0: [-0.378  0.258 -1.227 -1.649  1.348  0.981  0.986  0.056  0.923  1.399  0.883
 -2.649  0.363  0.224  0.509  1.865 -0.025 -0.105 -0.057  0.557 -0.489 -0.752
 -0.224  0.486]
1: [-0.662 -0.976 -0.582  1.006 -1.523 -1.299 -2.148 -0.044  0.252  1.560 -0.487
  2.088  0.374  0.135 -0.636 -1.445  1.491 -0.200  0.478  0.793 -0.842 -0.914
  0.873  0.374]
2: [ 0.432 -0.254 -0.564  0.085 -1.091  0.242 -1.329 -0.690 -0.261 -0.362  0.176
 -0.704 -0.645 -0.369  0.095 -0.227 -0.281 -0.979 -1.194  0.017  0.673 -0.694
  0.706  2.145]
3: [ 0.043 -0.794  0.113  1.139 -0.027 -0.785 -0.713  0.326 -0.104 -1.141  1.221
  1.365  0.938  1.416 -0.338  0.916  0.178 -0.417 -0.845 -0.258  1.392 -0.657
 -0.082  0.577]
4: [ 0.282  0.757 -0.134 -0.731 -0.442 -0.602 -0.378  0.706  1.911  0.478  0.151
 -1.168 -0.054  0.071  1.278  2.255 -1.934  0.051 -1.103 -0.286  0.848  0.291
 -2.691 -0.230]
5: [-1.826 -1.391  0.089  1.048  1.163 -1.016  0.554  0.094  0.219 -0.401 -1.908
  1.153  1.832  0.480 -0.295  0.077 -1.323 -1.345  0.573  1.886  0.547 -0.830
  0.740 -0.687]
6: [-0.541 -0.649 -1.001  0.627 -1.306 -1.424  1.345 -0.681  0.589  0.387  1.485
 -0.510  2.550  1.028 -0.319  1.000 -1.733  0.827  0.781  1.687  0.328 -1.649
  0.158  1.665]
7: [ 0.553 -0.016 -1.379 -1.368 -0.265  0.774  0.106  0.116  0.242  1.407  1.161
 -1.446  0.322 -0.408 -0.607 -0.506 -0.489  0.800  0.592 -0.099  0.503 -0.088
  1.123  1.627]
8: [-1.000  0.684 -1.258  0.861 -0.876 -0.059  0.146 -0.387 -1.302  0.437  0.193
 -0.684  0.634 -1.305 -0.979  0.275 -0.622 -0.946  0.548  0.892 -0.991 -0.244
  0.566 -0.607]
9: [ 1.717 -0.909  2.075  1.005  0.159 -0.673 -2.597 -0.030 -1.670 -1.298  1.164
  1.774  1.470  1.665 -0.666  0.035  0.252 -0.425 -1.205 -3.625  0.637 -0.185
  1.790  0.302]
10: [-0.767  2.361 -2.414  1.781 -1.560 -0.525 -0.089 -2.041 -0.573 -0.546  0.963
 -0.828 -0.201 -0.467 -0.793  1.024 -1.521 -0.340  0.521 -0.587 -1.468  0.116
  0.380 -1.180]
11: [-0.463 -0.693  0.636  0.144  1.033  0.071  1.527  0.346  0.321  0.966  1.337
 -0.067  1.554  1.303  0.569  0.990  0.608  0.556  0.376 -0.155 -0.193 -0.411
 -0.881 -0.862]
12: [-0.173 -1.859  0.093 -0.504  0.173 -0.617  0.538  0.858  0.241  0.434 -0.459
  1.354 -0.251 -0.118 -0.005 -1.695  0.191  0.045  1.095  1.712  0.438  0.202
  0.777  0.562]
13: [-0.246 -0.105  0.344 -1.598  0.565 -0.117  1.214  0.115 -0.123  1.278  0.210
 -0.642  0.172 -0.573 -0.025  0.243  0.049  0.276  1.058  1.288  0.106  0.178
 -0.465 -0.519]
14: [-0.148  2.157  0.496 -0.957  1.144  0.485  1.126 -0.567 -0.425  1.331  0.271
 -1.447 -0.279  0.912  0.053  0.649  0.889  0.559  0.962 -0.741 -1.107  0.556
 -1.292 -2.696]
15: [-0.966 -1.659 -0.745  0.295 -0.570 -1.707  1.678 -0.646  0.853  0.772  1.175
  0.835  1.540  1.310 -0.434  0.333 -2.175  0.934  0.255  2.102 -0.886  0.030
  0.389  1.214]
16: [-0.192 -1.619 -0.970 -0.862 -0.828 -1.274  0.539  0.482  0.503  1.101  0.417
  1.053  0.011  1.296  0.356 -0.557  0.836  1.090  0.327  0.704  1.770  0.049
 -0.133  0.412]
17: [ 0.070 -0.794  0.963 -0.742  1.071  0.933  0.439  0.231 -0.324  0.484  0.768
 -1.850  0.919 -0.351 -0.279  1.794  0.242  0.301  0.158 -0.161 -1.268  0.458
  1.539  0.294]
18: [ 1.323 -0.658 -0.021 -0.118  0.130  0.375 -0.150 -1.258 -0.481 -1.804 -1.044
  0.963 -1.045 -1.479  0.510 -1.135 -0.608 -0.208 -1.136 -0.321  1.505 -0.217
  0.093  0.885]
19: [-0.324  0.722 -0.232  1.035 -1.275  0.043  0.921 -0.415  1.577 -0.936 -0.184
 -0.106  0.452 -0.237  1.485  0.826 -1.670 -0.500 -0.893  1.242  1.628 -0.216
 -1.808  0.406]
20: [ 0.043 -1.343  1.108 -1.101  1.601  0.392 -0.501  0.312 -0.421 -0.464  0.888
 -0.597  0.224 -0.073 -0.685  0.204  0.530 -0.279  0.426 -0.624  0.634 -0.897
  1.672  0.795]
21: [-0.985 -0.969  0.969  0.639  1.429 -0.038  1.197 -0.425  0.141 -1.695 -1.076
  2.545 -0.432 -0.282 -0.104  0.042 -0.038 -0.669  0.042  0.038 -1.912 -0.262
 -1.447 -2.921]
22: [ 0.103 -0.408 -1.150  0.225 -1.474  0.428  0.030 -0.693 -0.851 -0.674  0.105
 -0.054  0.259 -0.743 -1.008  0.494 -0.573 -1.313  0.019  0.051  0.685 -0.189
  2.274  1.105]
23: [-1.461  0.243  0.526  0.362  0.109  0.218 -1.180 -0.023  0.338  1.499 -0.892
 -1.716 -0.329 -0.795 -0.018 -0.834  1.221 -0.225  0.555  0.610 -0.271 -0.845
  0.771  0.294]
24: [ 0.255  0.691 -0.449 -0.698 -0.068  0.243 -1.206 -0.630 -0.516 -0.835  0.776
 -0.482 -0.408  0.736 -0.281  0.361 -0.098 -0.172 -0.640 -0.889  0.223  0.576
  0.323  0.424]
25: [-1.430 -0.991  0.445 -0.487  1.636 -0.157  1.321  0.218  1.201  0.334  0.813
 -0.491  0.458  0.712  0.678  1.009 -0.472 -0.217  1.294  1.534 -0.138 -1.164
  1.570  1.086]
26: [ 0.761 -0.572 -0.051 -1.207  0.038  1.311 -0.801 -0.442 -2.444 -1.265  0.108
 -1.081 -1.453 -1.275 -0.524 -1.659  0.823  0.457 -0.470 -0.577  0.199 -0.711
  3.960  3.029]
27: [ 1.341  0.504 -0.651  0.626 -1.379 -0.447 -1.233  0.146  0.259 -0.638  0.648
  0.717  0.374  0.848  0.537  1.057  0.522 -0.361 -1.993 -1.403  1.559 -0.528
 -1.141  1.514]
28: [-0.534  0.161 -1.109 -0.316 -2.100 -0.861 -0.987 -0.258  0.801  1.023  0.434
  0.361 -0.026 -0.085  0.217 -1.652  0.184  0.589  0.602  0.645  0.461  0.957
 -0.373  0.067]
29: [-0.022 -0.967  2.584  0.177  1.557 -1.261 -0.357  1.762  1.431  0.816 -1.715
  1.102  0.481  2.252  0.815  0.900  0.025 -0.251 -0.265  0.563 -1.594 -0.507
 -1.101 -0.476]
30: [ 0.310 -0.952  0.275  1.149 -0.408  0.073  0.026  0.768 -0.090 -0.977 -1.311
  0.839 -1.240 -0.658  1.043 -1.358 -0.990 -1.893 -0.781 -0.559  1.373 -0.075
  0.253  1.069]
31: [-0.960  1.206 -0.180  0.177 -0.858  0.348 -0.451  0.150  0.957  0.668  0.564
 -1.977  0.083 -0.034 -0.197  1.545 -2.105 -0.750 -1.198  0.755  0.304 -1.339
 -0.866  1.530]
32: [-1.161  0.618 -0.528 -0.403  0.548 -0.301 -1.170 -0.085 -0.111  0.934 -0.858
 -0.769 -0.417 -0.841  0.067 -2.259  1.391  0.290  1.068  1.402 -0.812  0.681
  1.059  0.060]
33: [-0.839  0.614  0.123 -1.370  1.857  1.027  0.842 -0.090 -0.583  0.732  1.274
 -0.430  0.377  0.996 -0.939  1.086  0.658  0.260  0.724 -1.239 -1.361 -0.191
  0.864 -0.052]
34: [ 0.918  1.295 -0.354  0.665 -0.844 -0.466 -0.502 -0.208  0.027 -0.088  0.176
  0.226 -0.282  0.154 -0.970 -0.414  0.909  0.823  0.192 -0.949  0.726  0.418
  0.319 -1.104]
35: [ 0.317  2.757 -1.134 -0.289  0.338  0.832  0.501 -0.392  0.271  0.726  1.050
 -2.481 -0.847 -1.932 -0.148  0.420  0.245  0.581  0.429 -0.582 -1.255  0.155
 -0.288  0.086]
36: [-0.056  0.016  0.647 -0.847  1.847  1.849  0.872  0.133  0.035  0.407  2.128
 -0.825  0.154  0.237 -0.493  1.375  0.433  0.541 -0.003 -0.304 -0.127  0.309
  0.637 -0.301]
37: [ 1.907  0.302  0.537 -0.832 -1.242  0.289  0.634 -0.234  0.895  0.501  1.897
 -1.520 -0.242  0.957  1.652  1.276 -0.925  0.622 -1.725 -0.870  1.511  0.281
 -3.222  1.720]
38: [-1.024 -3.199  1.358  0.884  0.850 -0.990 -2.209  0.949  0.055 -0.304 -2.133
  1.158  0.463  0.825  0.195  0.029  1.761 -0.428 -0.762 -1.304  1.147 -1.476
  2.931  1.498]
39: [-0.027  2.521 -2.615  0.899 -1.757  0.358  1.169 -2.670 -1.023 -0.800  1.715
 -0.095  0.459 -0.248 -1.131  0.488 -2.116  0.052  1.150  0.117 -1.928  0.598
 -0.075 -1.548]
40: [-0.941 -0.929  0.338 -1.530 -0.077  0.015 -1.065  0.859  0.793  0.919 -0.274
 -0.849 -0.057 -0.802  0.240  0.378  0.780  0.593 -0.465 -0.129  0.342 -1.154
  0.450  0.393]
41: [ 0.058  0.734  0.938  1.231  1.247 -0.100  1.497 -0.339 -0.119 -1.896 -1.091
  1.755 -0.098 -0.055 -0.364  0.069 -0.436 -1.592 -0.154  0.121 -0.217 -0.481
 -0.790 -2.394]
42: [ 0.628  0.271 -0.083 -1.480  0.907  0.738  0.199 -0.058  0.224 -0.553 -0.798
 -0.462  0.008 -0.499  0.623  0.511 -1.018 -0.851 -0.440  0.922  1.340  0.373
 -1.156  1.307]
43: [-1.022 -0.427 -0.283 -0.189 -0.385 -0.673 -1.378 -0.288 -0.233  0.704 -0.405
  0.182 -0.545 -0.236 -0.383 -1.093  1.016  0.219 -0.034 -0.778 -0.595  0.661
 -0.311 -0.813]
44: [-0.257 -0.225 -0.447 -0.650  0.506  0.670  1.192 -1.705 -1.362 -0.676  0.663
  1.482  1.164 -0.116 -0.908  0.729 -1.031 -0.057 -0.081 -0.049 -0.560 -0.465
  1.313  0.281]
45: [ 1.283 -0.818  0.836  1.994  0.619 -0.421 -2.027 -0.599 -1.183 -1.847  0.527
  2.642  0.986  1.358 -1.720  0.166  1.512 -0.766 -0.951 -3.140  0.432 -0.276
  0.927 -0.203]
46: [-0.004  0.101 -0.839 -1.249  1.563  1.440 -0.962 -0.312 -1.934  1.291  1.828
 -2.017  0.740  0.065 -1.388 -0.492  2.097  2.295  2.005 -0.899 -1.634  0.709
  2.618  0.366]
47: [-0.449 -1.079  0.888 -0.107 -0.544 -1.567  0.013  1.420  1.868  0.590 -0.800
  0.096  0.178  0.625  1.190  0.050  1.183  0.603 -0.374  0.407  1.039 -0.138
 -1.406 -0.135]
48: [ 1.528 -0.315 -0.153 -1.771  0.817  1.696  1.620  0.688  0.251  0.125 -0.481
 -1.446 -0.188 -0.334  0.776  1.224 -1.056  0.260  0.454  1.262  0.382  0.264
 -0.998  0.768]
49: [-0.742 -0.871 -0.158  0.357 -0.353 -0.043 -1.718  0.462  0.036 -0.958 -1.216
  0.809  0.060 -0.286  0.653  0.406 -1.598 -0.785 -1.302  0.507  1.041 -0.640
  0.924  1.318]
50: [ 0.831 -1.323  0.486 -0.607  0.634  1.555  1.548 -0.535 -0.412 -2.040  0.162
  1.183 -0.783  0.230  0.291  0.340 -1.666 -0.089  0.276 -0.613  1.468 -0.138
  0.333  1.070]
51: [ 0.362 -0.110  0.163 -0.045  0.262  0.252  0.618  0.401 -0.705  0.258  0.764
  1.330 -0.182  0.102 -0.612 -1.875  1.095  1.657  1.186 -0.460 -0.220  2.204
 -0.071 -1.659]
52: [ 1.142 -2.082 -0.639 -1.064 -2.123 -0.030  1.672  0.262 -0.014 -0.312  0.690
  1.204  0.685  0.750  1.242 -0.927 -1.755  1.148 -0.361  2.164  1.752  1.305
 -0.793  2.931]
53: [-0.394 -0.126 -0.299 -0.138  0.637  0.089  0.361  0.575  0.066  1.599  0.315
 -0.743  0.076  0.392 -0.324  0.250  0.423  0.996  0.799  0.791 -0.234  0.732
  0.119 -0.709]
54: [ 0.055 -1.987 -1.264 -1.326 -0.825 -0.739  1.702 -0.061  0.596  0.155  0.449
  0.742  0.149  0.628  1.106 -1.424 -1.537  1.217  0.442  2.338  2.591  0.711
 -0.315  2.735]
55: [-2.611  1.612  0.330  2.400  0.410 -0.479 -2.404  0.351 -0.223  0.938 -0.909
 -0.371  0.251 -1.931 -1.252 -0.114  0.457 -0.737  0.114  1.009 -2.141 -1.654
  1.105 -2.250]
56: [ 1.218 -2.040 -0.849 -1.063 -1.915  0.187  1.075  0.194  0.174  0.100  0.632
  0.539  0.377  1.325  3.367 -0.588 -1.572  1.006 -0.235  1.774  2.354  0.025
 -1.335  3.147]
57: [ 0.174  1.254  0.411  0.978  2.048  0.086  2.012 -0.549 -0.132 -3.236 -1.148
  1.633 -0.240 -0.523  0.231 -0.274 -1.120 -1.484  0.036 -0.252 -0.328  0.323
 -1.931 -4.541]
58: [-1.278  1.605 -1.193  0.122 -1.126  0.469 -0.560  0.575  0.077  1.850  1.554
 -2.088  1.097 -0.410 -0.974  0.622 -0.128  1.119  0.768  1.656 -1.618  0.026
  0.580 -0.555]
59: [-0.138 -0.491 -1.089 -1.124  1.003  1.231  0.075 -1.180 -0.714  1.587  2.996
 -1.123  0.846  0.690 -0.775 -0.315  2.438  0.421  1.624 -0.377 -1.451  0.101
  2.065  0.720]
60: [ 1.179 -0.984  0.076  0.802 -0.427  1.089  0.230 -0.247 -0.158 -2.008 -0.508
  1.073 -1.653 -0.487 -0.398  0.577 -1.607 -0.429 -0.912 -0.680  0.425 -0.138
  0.208  0.433]
61: [ 0.438  1.390  1.016  0.294 -2.621  0.167 -0.919  0.243  1.249 -0.034  0.105
 -1.124 -0.563  0.012  1.007  1.584 -0.264 -0.323 -1.803 -0.286  0.611  1.185
 -1.402  0.210]
62: [ 0.512  0.454  0.831 -0.119  0.352  0.187  0.753  0.791 -0.785  0.553 -0.118
  1.202 -0.876  0.475 -0.121 -1.476  1.105  1.802  0.911 -1.635  0.184  0.885
 -0.548 -1.489]

[ 0.774  0.914  0.926 -1.427  0.443  0.827  0.060  1.313  0.632 -1.002 -1.006
 -1.431 -1.190 -1.112  0.340  0.668  0.021 -0.514 -1.243  0.063 -0.400 -0.004
 -1.185  0.682] 42 48
[ 0.019 -0.702 -0.232  0.079  0.081  0.472  1.398 -0.582 -0.167 -1.551  2.201
  0.555  0.905  0.042  0.684  2.432 -1.197 -0.352  0.237 -0.386  0.296 -0.098
  0.803  0.020] 44 50
[ 0.616  1.009 -0.077  0.205  0.499  0.847  0.263 -1.352 -1.662 -0.606  1.484
 -2.597 -0.200  0.514 -0.132  1.390 -0.827 -0.305 -1.013 -1.833 -0.198 -0.128
  0.216  0.063] 24 36
[-1.553 -0.591  1.319  2.125  0.672 -1.274 -1.258 -0.871  0.042  0.514  0.701
  0.677  1.868  1.946 -1.538  1.625  0.008 -0.652  0.177 -0.023 -0.589 -1.523
  1.920 -0.318] 3 5
[ 0.170 -1.818  0.581 -0.256 -0.885 -0.359 -0.339 -0.016  1.076  1.003 -0.262
 -0.634  0.628  0.445  0.109  0.114  0.783  0.179 -0.049 -0.989  0.901 -2.777
  0.790  1.149] 40 20
[-0.042  1.499  0.654 -0.169  1.173 -0.339  0.835  0.869  0.771  0.563  0.944
 -1.025 -0.054  0.834  0.129  0.857  1.650  1.094  0.893 -0.997 -1.407  0.928
 -2.219 -2.696] 14 11
[-1.758  0.712  0.650  0.951  1.123 -1.362  0.914 -0.335  0.729  0.877  1.239
 -0.186  1.424  1.115 -1.245  1.877  0.000  0.457 -1.490 -0.718 -1.130 -0.240
 -0.427 -2.674] 11 53
[ 0.108  1.759  1.001  0.175  1.950  1.648  1.563  0.739 -1.034 -0.516  0.471
 -0.087 -0.497 -0.291 -1.193  0.334  1.319  0.805  0.988 -1.416 -2.152 -0.268
  0.935 -1.204] 33 36
[-0.251  0.970 -2.065  0.388  0.344  0.465 -1.366 -0.685 -0.537  0.668 -0.675
  0.030 -0.758 -0.268 -0.623 -2.020  0.980  1.327  1.497  0.241 -1.173  0.437
  0.447 -0.088] 32 43
[ 0.621 -0.225 -0.450 -1.558  0.284  1.215  1.651  1.853  0.611 -0.062  0.468
 -2.230 -0.572 -0.895  1.485  1.026 -0.527  0.553 -0.500  0.344  1.182  0.186
 -0.920  0.547] 48 42
[-0.991  1.689 -0.631  1.491 -0.523 -1.774 -1.454  0.464  1.913  2.455 -0.852
 -0.220 -0.145 -0.628  0.104 -0.416  1.654  0.033  0.125 -0.471 -0.556 -0.316
 -1.524 -3.013] 43 34
[-0.513  0.294 -1.026 -0.203  1.639 -0.306 -0.092  0.555 -0.056  0.339 -0.208
  0.263 -0.875 -0.636 -0.447 -2.161  2.488  0.553  1.608  0.526 -0.900  0.597
  0.426 -1.083] 32 51
[ 1.123 -0.389 -0.053 -0.694 -0.632 -0.071 -0.914  0.059  0.586  1.610  0.494
 -1.036  0.607  0.932 -0.114 -0.295  1.080  1.595 -0.187 -0.704  0.244  1.173
 -0.417  0.691] 53 7
[-0.223  1.150 -0.172  0.326 -0.052  0.292  0.574  0.018  0.126 -0.212 -0.535
 -0.495  0.079 -1.243  1.113 -0.033 -0.010 -1.304 -0.215 -0.228 -1.095  0.267
  0.172 -0.495] 8 24
[-0.411  0.412 -0.192 -0.017 -0.070 -0.637  0.352 -0.372 -1.138  0.269 -0.009
  1.024 -0.878 -1.053 -0.604 -2.160  2.200  0.817  1.719  0.542 -1.030  0.768
  0.653 -1.804] 51 32
[-1.259  1.077 -0.584  1.077  0.164 -0.061 -0.257 -0.065 -0.369 -0.438  0.185
 -1.040  0.419 -1.279 -0.754  1.241 -1.054 -1.501 -0.589 -0.203 -1.820 -0.811
  0.521 -0.422] 8 10
[ 0.726  0.244 -1.079 -0.107 -1.576  0.240  1.092 -1.230  0.540 -1.108  0.447
 -0.003 -0.256  0.211  0.115  0.760 -1.346 -0.654 -0.470  0.793  0.858 -0.420
 -1.434 -0.592] 19 42
[ 0.754 -1.161  0.707 -0.324  1.913  0.650  2.029  0.676 -0.472 -1.484  0.483
  1.500 -0.102  0.343  0.211  0.267 -1.075 -0.129 -0.180 -0.366  0.410 -0.124
  0.431  1.379] 50 60
[ 1.316 -0.580  1.008 -0.304  0.676  0.204 -0.947  0.314 -1.775  0.707  1.392
 -0.537  0.495  0.782 -1.167 -0.223  3.048  1.490  1.195 -1.855 -0.079  0.436
  1.860 -0.476] 46 59
[-0.051  0.928 -0.151  0.725 -0.747  1.120 -1.442  0.117 -0.181 -0.666 -0.576
 -0.590 -0.461 -1.029  0.110  0.507 -0.785 -1.372 -1.046 -0.130  0.285 -0.641
  0.218  0.230] 2 49
[-1.155 -1.175  0.798 -1.303  2.239  1.513  0.459  1.260  1.867  1.040 -0.966
 -1.680  0.480 -0.406  0.931  1.089 -0.442 -0.571  1.035  2.259 -0.927 -1.285
  1.054  0.815] 25 0
[ 0.409 -1.536 -0.180 -1.858  0.835  3.003  0.030  2.737 -1.584 -1.367  0.802
 -0.973 -1.039 -1.558 -0.371 -1.143 -0.512 -0.253 -0.022  0.073  0.592 -0.230
  2.628  2.754] 26 20
[ 0.060 -0.885  0.609  0.662 -0.363  1.179 -0.323 -0.965 -1.088 -1.536 -0.271
 -0.750  1.111 -0.929 -0.168 -0.802 -0.364 -1.258 -0.259 -0.229 -0.093 -1.835
  3.494  2.064] 22 2
[-0.357  0.112  0.337 -0.060  0.370  0.014 -0.515 -0.456  0.291 -0.881 -0.092
  0.147  1.017 -0.247 -0.095  0.189  0.101 -0.503  0.028 -0.763 -0.552 -0.434
 -0.118 -0.696] 24 43
[-0.905  0.305  0.913  0.276  2.241  0.629  0.615  1.192 -1.184 -0.927 -1.848
  0.490 -0.376 -1.184 -0.891 -1.221  0.191 -0.529  1.796  0.806 -1.687 -0.410
  1.570 -0.664] 32 12
[ 0.187  0.799 -0.966 -0.536 -1.006  0.307 -1.430  0.562  0.454  0.982 -0.553
 -0.347 -0.954 -0.375  0.483 -0.304 -0.118  0.459 -0.492  0.506  0.463  0.894
 -0.659  0.037] 28 43
[ 1.574 -1.556  0.531 -1.175 -0.393  0.574 -0.203  0.213  0.560 -0.455  0.328
 -1.190 -0.589 -0.145  0.566 -0.601 -0.577  0.218 -0.883 -0.359  1.825  0.008
 -0.049  3.091] 2 42
[-0.748 -2.162 -0.593 -1.177 -1.186 -0.670 -2.709 -0.035  0.275  1.302 -0.700
  0.681  0.261  0.266 -1.120 -2.660  1.552 -0.248  0.593  0.485  0.743  0.125
  1.547  0.496] 1 43
[ 0.489  1.039  0.488 -0.866  0.980  0.225  0.690  0.410 -0.336  0.836  0.950
 -0.064  0.378  0.357 -0.372  0.337  1.344  1.474  1.079 -0.633 -1.556  0.740
 -1.345 -1.901] 14 53
[-0.933 -1.762  2.422  0.897  1.329 -0.708 -1.152  1.379  0.285 -0.037 -1.435
  1.611 -0.096 -0.114  0.255 -0.787  0.588 -0.574 -0.120 -0.334  0.234 -0.697
  1.042  0.349] 38 12
[ 0.838 -0.801  0.357 -1.451 -0.108  0.593  0.911  0.856  1.114  0.366  0.671
 -0.623  0.167  0.468  0.868  0.249 -0.478  0.686  0.643  0.430  1.166  0.689
 -1.231  1.029] 48 42
[-0.001 -0.666 -1.043 -1.421 -0.332 -0.165  0.742  0.774  0.984  0.734 -0.121
 -0.646 -1.207 -1.138  1.115 -0.493 -0.073  0.558  0.623  1.462  1.288  0.174
 -1.120  0.719] 13 42
[-0.575  1.781  0.804 -1.238  1.073 -0.036 -0.927  1.612  0.660  1.234 -0.815
 -1.600 -0.619 -0.286  0.800 -1.051  2.151  0.446  0.880  0.489 -1.859  0.554
 -1.298 -2.398] 14 32
[-0.656 -0.089  1.233  0.809  1.480  0.455 -0.113  1.532  1.083 -0.659 -1.308
  0.992 -1.218 -0.343 -0.150  0.553 -0.239 -1.350  0.161  0.747 -0.689 -1.235
  0.128 -0.380] 41 29
[-0.614  1.244 -1.023 -0.622  0.317  1.159 -0.306  0.144  0.476  1.400  0.605
 -2.594 -0.323 -1.482 -0.076  0.130  0.709  0.505  0.688  0.881 -1.466 -0.294
  0.441  0.249] 35 58
[-0.296 -1.060  0.241 -0.328  0.977  0.959  1.657  0.892  0.541  0.013  0.881
  0.253  0.775  1.380  0.090  1.611 -1.418  0.931  0.556  0.691 -0.421 -0.460
 -0.039 -0.519] 11 25
[-0.029  1.210  0.272 -1.228 -0.915  0.391 -0.294  0.654  0.411 -1.439 -1.004
 -0.740 -1.512 -2.048  1.300 -0.133 -0.662 -0.472 -1.814  0.943 -0.096 -0.317
 -1.758  0.944] 42 61
[ 0.041 -1.185  0.090  1.166  0.734 -0.101  0.126 -0.791 -0.761 -0.200  2.424
  0.147  1.854  3.125 -1.176  2.584 -1.013  0.007 -0.742 -1.421 -1.062 -0.531
  0.888  1.086] 3 44
[-0.915 -0.792  1.607 -0.826  1.899 -0.516  0.263  2.100  0.343  1.693 -0.464
 -0.538  0.527  0.560  0.337 -0.156  1.189  0.751  0.876  0.586 -0.326 -0.036
 -0.095 -0.922] 53 13
[-0.555  0.420 -0.527  0.779 -1.227 -0.878 -0.098  0.282  0.404  0.699 -0.435
  0.112  0.168 -0.397 -0.560 -0.528 -0.187 -0.822 -0.492  0.443  0.495 -0.170
 -0.452  0.122] 28 43
[ 0.512  1.111  0.947 -0.580  0.947  0.310  0.732  0.289 -0.238  0.587  0.917
 -0.618  0.505  1.312  0.338  0.313  0.300  1.102  0.941 -0.827 -1.501  0.688
 -1.654 -2.353] 14 11
[-0.458  3.208  0.089  0.013  1.748  0.463  0.882 -0.002 -0.498  0.379  0.841
 -1.523 -0.648  0.918 -0.602  1.489 -0.089  0.808  0.798 -0.813 -0.735 -0.938
  0.637  0.049] 33 35
[-0.940 -1.012 -0.468  0.314 -0.279 -1.430 -0.761 -0.477  1.480  0.932  0.067
 -0.405  1.968  1.610 -1.090  1.996 -0.726 -0.051 -0.616 -0.786 -0.123 -1.532
 -0.107  0.298] 3 6
[ 0.211  1.640  1.149  0.351  0.568  0.949  0.975 -0.591  0.320 -0.873 -0.325
 -0.181 -0.433 -0.404  0.425  0.648 -0.750 -1.242  0.375  0.017 -1.915 -1.756
 -1.673 -1.642] 41 21
[-0.156  0.021 -0.467 -0.711 -0.032  0.398 -1.763  1.197  0.550  1.577 -0.970
 -3.490 -0.409 -1.447 -0.111 -0.943  1.095  0.579 -0.036  0.629 -0.216 -0.011
  0.520  1.708] 23 40
[ 0.900 -0.387  0.510 -0.264  0.299  1.094 -2.166 -0.436 -0.588  0.473  2.111
 -0.135 -1.068  0.074 -0.366  0.662  0.370  0.929 -0.529 -1.664  0.578  0.014
  1.387  1.830] 24 20
[-1.448  1.179  0.495  0.668  1.761  0.599  1.242 -0.789 -0.842 -1.299 -1.820
  0.230 -0.675 -1.109 -0.250 -0.898  0.971 -1.335  0.427  1.559 -1.817 -0.420
  0.880 -1.168] 41 21
[-0.878  1.246 -0.443 -0.402  2.247  0.976  1.257 -0.083  1.114 -0.440 -0.936
 -0.955 -0.318 -0.749  0.935  1.428 -0.951 -1.273 -0.341  0.443 -0.112 -0.085
 -1.729 -0.694] 42 48
[ 0.554  1.265 -0.700  0.618 -0.880 -0.298  0.558 -0.528  0.671  0.351  0.432
 -0.487  0.229  0.363  1.093  2.278 -1.374  0.016 -0.247  0.480  0.207  0.463
 -2.069 -0.861] 4 19
[ 0.370  0.924  1.446 -0.562  0.725 -0.181 -0.680  1.551  0.841  1.396  0.432
 -0.131  0.303  0.309  0.311  0.075  1.409  0.184  0.261  0.586 -0.932  0.077
 -0.727 -1.075] 53 13
[-0.649  0.399  0.709  0.147  1.600  0.046 -1.280 -0.142 -0.452  0.370 -1.237
 -0.249  0.297 -0.671 -0.237 -2.542  1.883 -0.037  0.759 -0.313 -0.946  0.013
  1.906 -0.643] 32 23
[ 0.660 -0.331  0.619 -0.949  0.253  0.803 -3.069  0.231 -1.225 -2.129 -1.667
  1.454 -0.726 -0.988  0.578 -1.776 -1.326 -1.140 -1.162 -0.825  1.820 -0.004
 -0.183  1.695] 18 49
[ 0.107  0.321 -0.019  1.070 -0.343 -0.491  0.493 -1.301 -1.925 -2.107 -0.344
  1.683 -0.502 -0.150 -0.069 -1.386 -0.246 -1.319 -0.084  0.082 -0.248 -0.321
  0.302  0.226] 18 60
[ 0.479  2.031 -0.730  0.405 -1.814 -0.711  0.525 -0.450  0.885  0.584 -0.711
  0.896 -0.457 -0.014  0.582 -1.673  0.267  0.700  0.558  0.625  0.478  2.169
 -1.918 -0.943] 28 34
[ 0.503 -0.841  0.148  1.620 -0.537 -0.476 -1.563 -0.656 -0.813 -0.978 -0.316
  1.989 -0.242  0.523 -0.734 -1.239  1.020 -0.314  0.410 -2.462 -0.365  0.127
  1.747  0.279] 45 34
[ 0.309  0.007 -0.130 -0.742  0.407 -0.390  0.603  0.244 -0.567  0.100  0.466
  1.008 -0.084 -0.138 -0.262 -1.540  1.647  1.517  0.989 -0.951 -0.907  1.454
  0.101 -1.159] 51 62
[-1.120 -0.267 -0.349  1.897 -0.523 -1.442 -0.579 -1.063 -0.332  0.987  0.974
 -0.303  1.963  0.566 -0.858  1.750 -0.958 -0.053  0.757  0.107 -1.514 -0.745
  1.411 -0.870] 8 6
[ 1.564  0.898  1.518  0.453  0.413  0.705 -1.013  0.199 -0.297 -1.064 -0.258
 -0.526 -0.686 -0.020  0.669  1.347  1.246 -0.148 -1.797 -3.189  2.605  0.387
 -1.817 -0.900] 27 61
[ 0.612 -1.306  0.166 -0.008  1.388  0.435  2.196 -0.436 -0.616 -1.723 -0.095
  0.799  0.286  0.168 -0.012 -0.131 -1.402 -0.154  0.817  0.544  0.932  0.596
  1.332  0.910] 50 44
[-0.314  1.045  0.860 -0.205  0.742  0.310  1.109  1.409  0.519  0.741  0.562
 -1.108  0.404  0.071 -0.033  0.628  1.109  0.270  0.524 -0.589 -1.846  1.074
 -0.872 -2.823] 14 53
[-0.831  1.009  0.645  1.665  1.249 -0.653 -0.571  0.504  0.529 -0.224 -0.801
 -0.177  0.526  0.149 -0.754  1.555  0.724 -0.323 -1.144 -1.281 -0.565 -2.001
  0.825 -0.438] 3 23
[ 0.659 -0.438 -0.577 -0.264 -1.224 -0.386 -0.281 -0.232  1.263 -0.781  0.446
  0.600 -0.413  0.548  0.954  0.762 -1.968 -0.262 -1.891  0.326  1.640  0.643
 -1.070 -0.104] 19 4
